In the rows, zero is written as 128.
The rows of D fall into a few groups and each row is roughly a mix of its group's hidden directions.
D:
[[127 167 108 150 111 160 125  60 139 107]
 [138  66  97 139 141 104  93 169 132 139]
 [121  81  90 165 122  87  89 122 149 119]
 [129 115 173 155 156 121 188 165 135 139]
 [121 145 120 159 108 147 129  53 127  96]
 [137 161 104 102 146 141  88 169 176 111]
 [120 191 168 163 143 123 150 141 149 103]
 [125 138 118 173 130  72 158 103 140 171]
 [100 106 137 172 150 116 126 193 120 154]
 [103 143 167  76 112 154 167 137  93 125]
 [137  89  93 140 117 115 177  73 140 118]
 [118 159 151  68 119 124 124 180 107 147]
 [148  81 147 131 127  92 150 141 105 186]
 [139 125 101 120 133  84 114 139 127 203]
 [161 120 135 160 113 119 120  58 105 156]
 [122 179 124 128  97 153 120  63 124 112]
 [172  77 126 136 163 118  98 172 122 123]
 [112 173 138 149 169 111 168 162 141 162]
 [ 89 138 164 200 131 142 149 131 139 138]
 [127  88 130 166 131 108  98 102 150  70]
 [105  71 115 108 114 143  87 119 108  84]
 [130 106 110 173 130  62 134 135 147 162]
 [102 128  82 106 166  84 145 156 124 162]
 [ 63 155 108 133 158 118 138 162 124 163]
 [102 182 139 118  99 158 136  83 139  95]
 [131 162 139  86 127  78 138 171 133 164]
 [129 184 170 117 115 150 152  93 129  90]
 [124 179  87 117 150 175 124 147 163 118]
 [137  70 162 121 128  76 121 159 111 142]
 [116 133 134  77 147 110 178 157 109 169]
 [109 151 137 117 168 116 187 158 120 168]
 [142  98 125 145  94 155  86  85 126  84]
 [154 141 138 131  91 148 115  57 137  98]
 [118 166 155  95 106 184 146 101 135 101]
 [123 152 131 148  96 142 134  50 112 112]
 [154 138 147 116  88 166 120  72 136  92]
 [149 119 140 121 131 157  84 121 130  55]
 [145  64 123 160 145  75 112 137 120 130]
 [146 137 162  77 116 178 159 134 129  97]
 [183  92 128 130  91 137  91  99 125  98]
 [139  93 115 113  86 145  75 111 132  83]
 [150 132  94  77 105 134  68 119 115 114]
 [114  69  95 103 135 138 110 167 106 160]
 [138 145 152 166 104 145  96 104 147  67]
 [135 103 179 150 112 180 146 165 128 107]
 [164  95 110 119 152  76 103 169 116 146]
 [139 120 106 199 130 140  90  91 141 132]
 [108 150 142 148 177 140 193 136 118 149]
 [153  87 132 115 153 118 126 196 112 154]
 [ 86 161  86 103 104 167 130 135 143 162]
 [116 134 166 117 158 139 187 178 131 137]
 [133 115  87 121 110 104  64 158 155 145]
 [120  84  95 190 127  90 119 118 130 144]
 [ 98 135  91 143 113 146 108  56 136 116]
 [113 170 173 178 141 114 151  97 145 139]
 [108 196 118 126 105 162 133  92 154 121]
 [118 182 171 159 153 131 170 137 138 109]
 [118 187 163 121 108 147 151  89 135  93]
 [156  90 142 115 100 172  96 168 113 102]
 [115 109  99 149 130 136 103  51 121 108]
 [124 117 112 113 169 137 134 206 146 133]
 [147  95  88 155 117 118  83  94 127 169]
 [174 121 107 147 119 112 100  89 165 171]
 [126 155 156  80 107 120 144 151  90 175]
 [100 193 160 104 157 130 161 131 136 142]
 [ 97 102 117  84 135 161 137 174 135  86]
 [ 90 154 152 160 127 151 184  94 146 126]
 [131 142 139 147  92 128 130  47 111 129]
 [ 99 122  96 129 134 122 157 106 109 200]
 [137 146 163 100 140 130 178 166 103 170]
 [108 138  94 104 169  84 173 140 130 158]
 [111 154 148  71 129 128 128 191 110 131]
 [155 114  80 104 104 113  97  73 126 113]
 [109 162 154 105 159 120 189 163 122 141]
 [159  62 113 144 107 132  93 160 115 117]
 [106 183 114  96 136 172 158 158 115 144]
 [132 122 107 172 129 137 107  74 159  83]
 [132 148 180 152 110 164 161  88 144 104]
 [168 132 130 115 110 106 124 116 130 206]
 [127 154 121  93 140 145 158 178 114 181]
 [137  65 101 108 112 150 116  87  97 140]
 [141 140 109 116  94 141 113  52 136 104]
 [114 141 103 155 104 127  91  84 163  82]
 [111 123 105  75 137 106 128 191 137 154]
 [128 109 169 133  91  92 108  77 103 106]
 [130  75 160 103 139 106 148 164  84 137]
 [110 119 141  76 114 151 132 162 131  68]
 [119 202 125  85 112 158 112 130 130 121]
 [125  72  72 123 121 135  83 129 132 149]
 [167  92 177 119 151 115 126 156 102  91]
 [110 186 143 127  99 147 137  83 147  92]
 [121 201 118 129 117 163 140  93 154 134]]

Each list below has one row that fits no group; the rest each fit one group, if only roughly. Name that row.
  q_657: [144 138 124 102 135 125 150 165 119 204]
  q_122: [121 115 119 173 122 134 119  69 139  76]
  q_544: [112  99 128 120 148 129 133 209 109 148]
  q_401: [126  91 145 116 143 107 161 179  98 170]
  q_372: [129 137 141  71 112 189 121 157 121 105]
  q_947: [140  82 116 186 134 113 125  82 151 113]
  q_523: [132 181 105 135 114 157 103  78 155 104]
  q_701: [122 127 106 132 163 104 151 143 120 204]
  q_658: [104 105 165  96 132 109 139 184  90 111]
  q_811: [133 109 120 152 148  83  95 176 168 146]
  q_20: [104 151 159 112 162 143 167 186 130 142]
  q_656: [134  86  83 145 134 109  95 175 150 152]
  q_594: [109 142 102 115 150 104 122 196 156 160]

q_811
  q_144: [132  84 130 182 122 115 130  71 129 104]
  q_778: [144  81 110 152 155 119 161 150 135 183]
  q_889: [102 140 110 172 110 123 138  56 142 126]
  q_718: [142  83  92 162 113 137  83  88 125 140]
  q_194: [136 100 172 100 148 112 177 168 106 138]
  q_94: [128 117 132 136 169  91 132 196 120 158]
  q_14: [135 113 105 154 148  92 140 164 139 192]
  q_424: [ 99 180 116 123 117 145 167  90 127 169]
  q_991: [111 175 154  92 116 168 163  96 109 124]
  q_898: [132 131 180 186 152 104 165 130 141 138]
  q_199: [135 104 149 160  95 111 126  57 113 114]
  q_779: [111 184 144 106 117 171 155  85 119 124]
  q_803: [164  91 167 139 135 130 108 191 117 126]
  q_45: [105 109  91  97 161 107 167 172 123 153]
  q_687: [ 76 179 104  92 130 154 105 142 118 138]

q_194
  q_509: [109 128 158  92 139 158 187 132 107  91]
  q_271: [115 154 169 184 131 124 149  96 144  89]
  q_430: [143 122 104 156 128 130  73 103 161  79]
  q_513: [124 117 140 102 145 130 170 148  87 189]
  q_118: [100 185 148  89 102 165 156 134 127 130]
  q_339: [142 107  82 102  90 144  74 108 117 110]
  q_353: [152 112 152 117  82 141 100  90 116  76]
  q_649: [163  79 100  84 142 108 146 165 114 128]
  q_945: [ 91 173 140 142 112 158 153  72 142 121]
  q_229: [142 104  77 169 143 109  92 140 161 154]
  q_667: [161 100 124 123  81 121  83  79 116 117]

q_271
  q_551: [134 190 120  74 121 149 110 156 135 149]
  q_329: [141  96 124  57  88 114 106 131 111 124]
  q_206: [143 102 152  96 131  92 125 181 115 174]
  q_705: [106 179 143 109 109 160 149  73 121 111]
  q_130: [127 173 138 110 106 160 138  65 143 106]
  q_541: [162 110 122 144  88 144 108  66 138  97]
  q_735: [132  81 117 135 140 118 105 201 111 139]
  q_11: [145 174 164  95 125 176 132 149 131  92]
  q_636: [148 118 168 131 146  95 178 138  96 169]
  q_437: [138 174 125 136  95 147 128  58 129 143]
  q_31: [121 166 168 110 161 159 175 141 118 100]
  q_595: [134  88 133 179 116 118 134  64 124 114]
  q_805: [163  96 154  97 153 124 168 180 119 128]
  q_932: [158 104 123 143  84 154 116  73 136  91]

q_31
  q_69: [133  74 148 136 133  99 161 153  98 173]
  q_96: [129 141 126 152 102 126  99  58 138  87]
  q_197: [147 106 109 109 130  92 131 113 104 200]
  q_532: [127 121 128 144 133 140 193 123  98 185]
  q_355: [153 130 135 169 111 160 122  58 125 110]
  q_397: [125 162 124  95  96 164 110  72 135  99]
  q_193: [160 121 136 172 110 109 131  60 144 115]
  q_48: [163 113  88 131 129  72  97  88 130 135]
  q_969: [115 194 121 104 126 118 105  73 130 135]
  q_614: [ 71 126  68 114 150 120 138 150 121 153]
  q_208: [104 106 141  94 126 122 171 165  94 174]

q_355
  q_270: [ 82 168 166 129 132 177 147 156 125 138]
  q_466: [137 155  87 129 118 123  89 122 181  84]
  q_342: [ 73 132 118 167 157 115 172 147 133 158]
  q_613: [161  98 146 190 127 100 143  89 141 129]
  q_413: [108 194 147 115 112 146 172 101 130 146]
  q_155: [127  96  76 136 134 120 100 172 144 172]
  q_426: [123 118  93 185 136 132  74 140 162 122]
  q_106: [ 92 169 105 131 101 152 132  65 139 128]
  q_548: [146  64 100 154 143  94  92 143 132 127]
  q_610: [123  65 146 135 150  96 149 175 111 140]
  q_305: [ 96 147 120 120 171 102 135 187 119 162]

q_466
  q_853: [ 95 103 121 147 158 116 161 190 123 155]
  q_37: [134 174 168  84 161 126 155 162 125 141]
  q_301: [120 150 124  55 141 108 154 160 113 148]
  q_40: [110 159 170  99 121 147 178  97  95 131]
  q_870: [178 108 176 177 119 114 132 101 139 113]
  q_707: [141 129 149 157 101 142 153  57 144 105]
  q_273: [110 166 116  91 149 154 119 188 143 105]
  q_611: [144 110 106 186 136 131 112  76 120 166]
  q_712: [107 147 140 156 113 105 150  53 127 112]
  q_510: [ 84 176 152 150 116 165 148  90 142 123]
  q_669: [138  80 149 128 139  83 151 168 100 160]

q_301
  q_893: [ 95 128 121  98 168 139 178 175 123 146]
  q_317: [112 112 152 157 107 118 123  73 105  75]
  q_363: [132  75 122 184 136 118 131  88 138  95]
  q_855: [123 115  69 164 137 128  89  88 149 140]
  q_336: [124 111 128 145  78 187 113  97 131  95]
  q_125: [104 130 140  96 165 138 195 155 110 142]
  q_826: [132 118 170 132 161 115 181 158  93 155]
  q_498: [137 175 158 126 110 147 133  62 143 109]
  q_377: [147  75 128 130 140  95 109 191 126 134]
  q_924: [140 142 181 111 105 141 157  95 107  78]
  q_762: [129  83 100 177 134  75 111 116 142 141]
  q_640: [175  90 145  97 139 124 122 186 112 123]

q_826
  q_247: [117 141 154 152 169  97 187 145 139 155]
  q_100: [167  78 127 131 151 125  95 171 102 156]
  q_425: [130 117 126 129 171  86 136 191 122 161]
  q_637: [117 152 172  98 138 134 191 138 111 100]
  q_161: [151 131 106 157 119 133  90  72 168 101]
  q_965: [129 134 117  87 136  86 136 163 121 190]
  q_876: [ 97 167 117 110 104 175 127  76 129 110]
  q_396: [107 158 174 106 150 154 147 186 126 137]
  q_626: [151  98 154 114 143 135 126 205 112 132]
  q_994: [153  92 108 150  97 135  82  74 119 131]
  q_688: [111  97  85 118 132 121 109 188 137 168]
  q_713: [118 155 176 143 144 147 189 115 114  99]
  q_606: [142  81 118 122 138 108 110 201 129 142]

q_100
  q_330: [120 141 154 182  99 148 132  70 144 114]
  q_764: [100 170 143 127 161 128 159 185 153 115]
  q_222: [144  84  81 136 161 146  90 159 128 154]
  q_968: [123  60 109 146 143 120 128 161 104 167]
  q_591: [106 168 158 134 159 133 165 174 146  96]
  q_888: [129 144 154  92 144 107 187 130  98 167]
  q_469: [129 145  88 149 138  99  93 146 153 186]
  q_480: [117 150 129  85 148 137 121 204 132 121]
  q_529: [132 120 183 140 155 133 163 188 129 133]
  q_927: [127  90 129 103 142 121 148 180  94 177]
  q_717: [137 158 177 136 107 144 136 103 128  65]
  q_809: [ 97 171 176 134 109 183 136 117 133 118]
  q_801: [111  93  95  67 130 117 128 169 119 153]
  q_159: [128  78 143 124 148 104 154 183 110 162]

q_968
  q_554: [118  91 123 129 169 127 152 199 128 132]
  q_81: [120 115 118  61 129 101 149 161 111 167]
  q_686: [133  49 120 120 141 117 102 156 101 122]
  q_590: [133  71 125 143 163 107 148 180 128 153]
  q_4: [149 165 130 154 121 137  99  93 163  73]
  q_446: [114 184 114 158 134 138 118  86 166  96]
  q_982: [136 164 159 147 115 131 142  56 146 112]
  q_878: [ 77 134 142 151 155 139 173 174 130 150]
  q_960: [100 151 123 114 112 163 177  73 142 110]
  q_757: [100 142 149  81 126 152 173 145  92 159]

q_446
  q_312: [181 108 109 114 101 115  90  81 127 105]
  q_495: [117 200 117 108 109 169 127  98 128 116]
  q_236: [147  79 106 146 131  95  81 162 147 107]
  q_433: [127  90 146 116 141 106 160 178  99 172]
  q_546: [115  82  82 146 132  91 114 156 136 170]
  q_892: [151 143 165  99 143 162 168 179 113 129]
  q_70: [104 174 151 155 168 133 174 159 142 124]
  q_384: [119 169 168  87 121 172 152 119 109  99]
  q_904: [152 157 116 116 108 115  64  80 125 119]
  q_949: [123 122 118 110 160 138 155 202 126 160]
  q_217: [132 119 111 172 133 114 103  61 141  96]
  q_570: [129 114 165  86 123  96 127 183  99 152]
  q_860: [126 167 191 132 127 168 163 122 144 110]
  q_511: [122 123  63 120 109 111  84  85 123 128]
  q_593: [114 176 164  94 119 163 169 107 107 126]

q_892
  q_6: [137  80 102 133 137  99 102 189 137 150]
  q_776: [121 179 142 145 113 136 140  62 141 100]
  q_795: [151 139 150 158 129 119 108  82 143  64]
  q_373: [128 173 161 112 117 165 133  89 126  79]
  q_664: [136 120 126 114 136 119 154 191 124 189]
  q_274: [147 115 122 177 137  97 103  75 143  94]
  q_404: [122  98 117 114 150 119 121 208 112 144]
  q_915: [126 152 176 105 141 135 195 124 103 118]
  q_831: [160 105 122 136  86 128  76  77 121 117]
  q_917: [156  88 102 156 109 116  67 107 133 110]
  q_331: [121  49 104 121 143 121 108 131  93 135]

q_917
  q_618: [150 113 141  85  76 128 103  88 112  96]
  q_696: [ 98 160 135  87 103 192 125 120 123 110]
  q_133: [179  77 129 125 147  89 136 168 121 135]
  q_443: [172  96 165 101 138 115 153 175 108 146]
  q_721: [132 184 134  71 119 137 119 164 125 157]
  q_440: [ 71 134 125 143 155 127 182 161 136 150]
  q_412: [121 179 123 139 146  91 122 175 156 165]
  q_101: [122 102  72 159 117 115  77 126 162 124]
  q_281: [123 118 156 132 115 119 112  79 122  58]
  q_689: [ 72 139  88 119 101 150 135  84 123 153]
  q_108: [155  90 120 129 145 112 104 201 136 139]

q_443
  q_627: [121 179 151 132 156  96 168 159 134 164]
  q_784: [145 128 112 161 119 116  75 119 170  79]
  q_252: [124 169 179  94 131 116 176 153 121 111]
  q_73: [113 111  98 135 170 153 133 177 158  87]
  q_716: [124 119 124 172 116 134 118  63 136  81]
  q_71: [154 136 170 138 106 136 148  65  99 106]
  q_76: [142  99 131 165 115 148 140  62 135  91]
  q_623: [156 139 170 158 116 128 159  67 145 115]
  q_728: [117 152 105 128 149  90 121 182 153 175]
  q_72: [130  82 152 162 110  93 119  78 115 103]
  q_730: [129 176 152 147 117 125 129  57 144 119]
  q_417: [145  89 156 155 146 118 121 198 119 140]

q_76
  q_773: [142 145 141 138  88 112 100  54 127 123]
  q_958: [133 138 134 145  98 122  95  59 136  88]
  q_987: [141 135 168  74 114 118 170 109  88 136]
  q_459: [ 96 167 135  84 100 184 134 121 124 111]
  q_621: [107 150 121 133 134 131 101 189 173  91]
  q_869: [145 142 101 147 121  79  83 142 153 173]
  q_419: [123 163 115 147 110 164 159  64 111 140]
  q_933: [132  90 145 115 143  65 116 174 115 145]
  q_556: [130 131 124 116 170  82 113 186 117 160]
  q_786: [108  89  83 133 152  92 128 173 115 157]
  q_428: [116 123 143 157 123  89 156  57 112 129]
  q_815: [122 104 111 112 137 120 141 187 118 190]

q_933
  q_675: [ 97 147 148  87 131 179 157 172 124 126]
  q_318: [130 122  97 135 154 109 147 125 119 208]
  q_3: [141  80  95 152 124 149 113  70 111 149]
  q_951: [137 129 132 144 124 137  95  75 138  62]
  q_900: [145 129 191 126 139 151 127 191 124 124]
  q_434: [126 149 114  94 156 147 141 198 137 155]
  q_5: [133 138 140 131  88 171 137  66 141  96]
  q_690: [115 132 137  98 168 141 154 200 134 127]
  q_906: [138 166 106 145 111 150 103  65 155 109]
  q_132: [152 136 158 123  84 133 101  86 124  75]
  q_896: [136  94  94 150 131  99  96 183 160 139]
  q_429: [181  87 132 135 126  94  82 159 117 129]
  q_635: [140 103  90  91 109  96  82 146 131 166]
  q_416: [118 165 141 200 164 136 145 128 147 127]
  q_143: [157  83 136 174 154  73 127 120 123 126]

q_690
  q_930: [128 130 139 193 140 165 139  83 130  98]
  q_678: [151 160 153 159 138 129 135  64 132  90]
  q_402: [151 115 148 136  90 148 109  68 114  87]
  q_868: [130  62 144 138 153 101 137 179 122 124]
  q_598: [136  83 100 165 128 106  79 100 140 100]
  q_56: [135 147 198 109 118 130 166 121 103  97]
  q_285: [134 174 121 138  98 150 125  56 130 127]
  q_804: [ 91 150 144 145 171 108 174 163 134 157]
  q_605: [124 157 102 114 101 130 111  51 132 117]
  q_61: [100 198 102 115 131 155 133 116 147  95]
  q_113: [126 116 117 173 122 134 114  66 142  81]
  q_164: [144 110 147 146 101 159 118  71 113  79]
  q_19: [151  89 111 137 141  99  99 193 145 137]
  q_92: [142  71 125 112 146 118 112 192 113 140]

q_61
  q_420: [140 196 148 133 124 153 139  83 145 105]
  q_58: [139 201 136 126 129 167 148  93 140 133]
  q_10: [ 91 166 159 103 136 178 165 152 131 126]
  q_662: [110 152  74 146 118 150  95  84 160 128]
  q_560: [161 122 151  92  75 112 101  91 110 106]
  q_848: [138 164 109 131 138 129 140 179 151 189]
  q_239: [112 137 146  90 134 130 165 179  88 161]
  q_760: [ 99 122 146 127 155 138 177 191 123 149]
  q_913: [125  97 140  96 105 168 131 109 112  65]
  q_176: [134  53 108 141 138 105  88 139 119 113]
  q_68: [158 102 106 102 128  88  91 158 122 176]

q_68
  q_310: [146 159 130 156 129 141 103  80 157  75]
  q_350: [133 170 137 162 107 112 116  89 167  84]
  q_518: [103 167 142 159 171 132 168 168 149 128]
  q_204: [ 99 113 128  79 123 135 155 174  98 167]
  q_813: [102 111 117 127 165 149 174 188 114 140]
  q_706: [118 187 123  76 114 147  94 151 140 114]
  q_938: [125 131 116  96 169  97 126 195 117 150]
  q_601: [130  98 147 122 105 166 130  88 112  67]
  q_883: [ 92 126 111 142 176  99 145 187 140 135]
  q_107: [156  75 140 165 123  85 121  98 131 158]
  q_926: [ 84 153 159 152 158 136 183 147 139 147]
  q_791: [ 58 152 108 119 136 145 175 123 135 142]
  q_476: [158 179 182 147 116 105 145  96 124 117]
  q_457: [157  56 137 162 138  92 124 127 138 139]

q_883
  q_715: [157 189 132 117 135 172 120 160 160 119]
  q_182: [153  93 122 143  92 144  89  73 114 107]
  q_216: [ 84 172 161 113 137 170 161 154 131 131]
  q_506: [156  98 105 132 145 124  97 196 146 148]
  q_65: [153  83 132 144 154  83 139 166 114 166]
  q_60: [153 137 120 158 110 129 141  57 130 169]
  q_886: [ 98 163 125  99 135 165 168 109 104 171]
  q_177: [122 183 127  94 117 171 130 174 153 133]
  q_668: [152  78 145 113 138 116 109 193 116 109]
  q_82: [ 97 168 101 121 113 191 122 106 146 109]
  q_224: [137  89  94 134 139 106 109 185 136 170]
  q_832: [140  92  87 163 139  91  99 158 153 154]
  q_400: [147 101 102 182 124 131  97  79 121 156]
  q_501: [103 151 169 160 158 119 186 139 140 146]

q_82
  q_579: [123 115  91 119 150  99 130 148 123 202]
  q_8: [128 157 106 154 114 147 106  66 151  91]
  q_326: [ 92 185 152 138 106 172 115  98 139 120]
  q_448: [129 161 108 149 116 152 103  70 155  89]
  q_309: [110 141 144 136 177  94 165 174 130 159]
  q_564: [ 94 146 106 106 168  99 133 179 121 162]
  q_189: [126 107 153 111 123 111 169 156  85 182]
  q_432: [133 148 131  74 138 129 114 197 136 146]
  q_580: [149 118 113 105 134 105  92 195 156 149]
  q_864: [177 114 162 152 163  92 140 170 126 138]
  q_79: [123  70 150 127 143  99 157 173 100 147]
  q_487: [139  75 129 179 123 105 121  78 135 113]

q_580
  q_708: [120 205 152 124 108 131 162 117 152 130]
  q_952: [154 125 159 144  95 120  85  72 101 139]
  q_768: [107 149 135  88 156 115 174 181 128 149]
  q_478: [177  76 123 136 133  93  94 162 116 134]
  q_124: [135  69 144 125 150  95 150 134  82 157]
  q_819: [161 128 163 148  91 158 122  76 136  96]
  q_296: [129 140  91 173 136 109  76 146 163 155]
  q_571: [ 88 178 140 117 116 165 162  88 142 119]
  q_617: [142 125 125  92 166  94 123 191 113 152]
  q_919: [124 135 162  72 131 126 188 128  97 130]
  q_942: [119 115 125 144 110 171  97 118 145  59]
  q_343: [156  81 128 136 146  95 108 191 132 132]
  q_827: [125 133 172  94 134 141 187 121  95 100]

q_952
